The rows of A fall into several groups, which share some directions, and each row is roughly a mix of its group's hidden directions.
A:
[[-18 -24  21 -11 -24 -28  11 -18 -25  35]
 [ 18  37 -12 -19  32  22   7  27  15 -21]
 [ 33 -13  10  -3  -3  16 -25 -13 -16  50]
 [ 25 -13 -10  -7 -34   4 -30  25  35  15]
 [ -8  35   5 -10  -8 -42   8 -39  15 -13]
 [ 10 -26   1   5 -31  21  -1 -17 -37  36]
 [  7  -5  27   1 -28 -12 -20 -25 -49   5]
 [ 17 -14  30  24 -20 -42  23  18  -7 -14]
 [ 14  13  11   1 -39 -33  27   6  -9  35]
 [-30   7 -19  10 -50  -2 -24  23  -1  12]
 [  9   2  12  33  51  19   6 -12 -26   0]
 [-33   8 -22   3  32  18 -21  13 -19  35]
 [-13 -29 -16  -7 -31  -1 -11  23  17  44]
 [-23   9 -45  27  20  -6 -31  -9  15  -2]
 [ 41   9   4 -44  16  13  -7  -4  13  28]
 [ 15  14 -21  10  41  14 -11  20  14  40]
 [ 48   4  11 -25 -35  -2  10  -2  26  -9]
 [-39 -18  -4   1 -40 -25  21 -23  -3  14]
 [-20  55 -18 -19   0  12  12  21  19  -5]
 [ -3 -42 -32  -1  17  13  21   9  24  29]
 [-18  23  -9 -34  10 -38 -26  -4  25 -13]
 [ 48  16  15   4  23  14 -12  17  16 -32]
 [-13  -3  -6  33  46 -17 -17  14  24  20]
 [ 33  15  22  42  -4 -20  24 -14  11 -16]
 [ 26  14  18   0   7 -10  -8  32  37 -37]
 [-24  50 -15   3  26  -5  19  27   8   1]
 [-12 -14  28  44  17 -22   3 -23  -2 -29]
 [-56  -5  -5 -12   7 -18  20 -31  -5  10]
 [-12   4 -36  46  -9   1 -22  -6  17 -27]
 [-36 -39 -11 -21  -9 -14   5  -8   0  38]
 [-21 -19   2  17  16  33  45  18 -18 -12]
 [ 13 -14 -16  48 -18 -34 -13   9  21  -9]
 [-14  59 -11 -19  -3 -12   8  14  24  -3]
 [-34   3  13  19 -37  -6  27 -18 -32   5]
 [ -4  -6 -21  19  -1   9   6  40  -2 -51]
 [ 31 -28  -2  -5   8   5 -30  32  17  33]
 [ 43  30   8 -10  12  22 -32  22  -2  -8]
 [-14 -25  -1   0 -30   2  12  56  -7 -11]
 [ 11  31   4  -8  51  -6  -3   1  35 -11]
 [  7  13 -31  27  -6  34   2  40  12 -18]
 [ 12  53  28 -15   5 -10  -7  -6   4 -32]
 [-14  -9   3 -11  33 -21 -43  16  32 -10]
 [  0   8   5  -9   4 -28 -13  42  32 -35]
 [  0 -35   9 -25 -24  28 -34 -15 -21 -12]
 [ 10  12  38 -18   9   2  53 -10 -10   2]
 [-14   5 -40  23 -31   9  15   7  12 -37]
 [ 30 -14  10 -15  -8  57 -14   8 -12  -6]
 [-16   2  15 -36 -22 -28  -7  16  14 -41]
 [ -8  13  10 -14  41 -17   5  26  28 -34]
 [ -1  48  -5  -3  16  17 -35  31   3  -4]
 [-17 -14  -7  -1 -36 -17   2 -10  42  35]
 [ -5  -7  -3 -32   1   7 -31  10  36  41]
 [-24 -38   9 -17  -8 -35  19 -33  -5   1]
 [  8  13  51  23   0   4 -16 -36 -15   0]
 [ 19 -12 -13  14 -13  23 -26 -30 -20  41]
 [ 50 -13  17 -29  30  -3  -7  11 -16   2]
 [-32   9 -26  -2   7  27  -2 -50  -9  -2]
 [ 12 -37  -3 -23  37 -18 -19 -28  15  -7]
 [ 20  14  -2  -9  12 -17 -53 -20  27  -9]
 [  9 -50 -14 -15 -36  -5  -8  14 -22  -5]
 [-36  32 -29   7  19  -4  33  22  -1  -8]
 [-49 -15 -22 -19  -1  -2   7 -37  15  -8]
 [  8  -7  -9  28  58  25  -3  16   3  -3]
 [-22 -10   9 -21  -4 -22  31  50 -10   5]
 [  8   6 -24  51 -21 -11   7  33   7 -12]
 [ -6 -19   8 -16 -45  -8   8  47  -8  -4]
 [ -7  11 -26  51 -15 -17  -8 -20  14 -23]
 [-14  53  21  30  -7   1  15 -22  -8  -4]
 [-39   9  16  -1   7 -40  18 -31 -13  15]
 [ 18 -16  25 -40  14  38  -6 -10 -17  18]
 [-12  11  17  24 -48 -10 -24 -16 -16  24]
 [-27  18 -17   0 -33  -7  45   1  21 -14]
 [ 34  16  31 -11  15  11   3 -48   2   1]
 [ 31  -8  27  -5  13 -22 -17   0  30 -40]
 [ 23  20   1  43 -40   1  -9  23   9  -9]
 [ -1 -11 -38  30  32 -18   7  13  15 -30]
 [-21  -2 -35  23 -47   0   6   9  21 -12]
 [  7  11   9  -3  35  24 -10 -42  14 -32]
 [ 21  -7 -20  20  -3   3 -26 -13  37 -41]
 [-35  -7  -7 -17  -8 -24  29  39 -15  19]
 [ -6  55  18  -2   8  33  -6  20   7  14]
 [-43 -14 -36 -23   2  -5  25   9  18  17]
 [-32  11   0 -48  -8 -25  21 -22 -11   3]
 [  5  26  -9 -30 -55  -3  -2  13  17   7]
 [ 13   0 -19  21  27  53  -1   4   1  25]
 [ -4 -28  12  -1 -13  36   0 -41 -20 -26]
 [-10  13  25  22  55  -8  -6 -20  -4 -16]
 [-15   6   9  38  -5   3  26  29 -37  21]
 [ -3  -4 -15  14   6 -56  13  28   2  23]
 [  1  -2  25  27 -36  -8 -15 -27 -34  18]
 [ -5  -5  -6 -27 -18   4 -26 -45 -22  28]
 [ 28  -4  25  21  20  20  -3  33 -29  23]
 [ 11  -4 -17 -33  40   9  17   7  37  15]
 [-19   7 -18  21  14 -26 -24   5  48  14]
 [-29  25 -29 -12  12  12  28  -4  -5  40]
 [-10   7 -41   1   9  29 -20  35  15  24]
 [ 21  -9   1   4  -3  -4 -13  32  13 -57]
 [ -3  25  -1  11  58  -5  23 -19  12   4]
 [ 28  -1  35  21  31  -1   1 -23 -25 -26]
 [ 21 -39   1   7  54  -8  -6   1 -11   0]
 [ 30 -43   0   3 -32   8   0  -6 -31  15]
 [ 24  41  18  18  19  29  -4  31  -9  -1]
 [ 18  -1  -4  -5 -23 -33 -16  36   1  40]
 [-26   3  23 -45  -4   5   0 -42  -5  12]
 [ 11  21 -16  50 -17 -32  -1 -18  14  -2]]

Here is one row of each group, with its name. Which group are the others in?
[-38 -22 -42   8  17   0  -2  -7  32 -10] | X
[ 5  4 -3 20 58  6 20  1 -4 30] | Z
[  0  15 -14  11  53  25  31  10   8 -12] | K

[ 10  -4 -33  26  16  10 -21  30  39  -8] | X
[ 12 -12  41 -35 -13  -7  23  32  -8  -6] | Z
[ 35  -3  -7 -24  38  26  25  -6   4  23] | K
[ -4  10 -34 -33   6  12 -12  42  28   3] | K
[-30  -5   5  -7 -16 -24  39 -39   7  15] | K
[ -2  19  35 -47  -8   5  -2 -31 -12  12] | X
[ 24 -11  10 -18  -3  38 -38  13  17 -27] | Z
[  3 -46 -11 -37   4 -18  25   0   2 -25] | K
[ -9 -38  21   2  42 -29  -6   1 -24  -6] | Z
[-18  30 -19 -32 -23 -14  10  -7  -2  41] | Z
[-19  57  -7  -4 -30   4   0  18   4 -14] | K
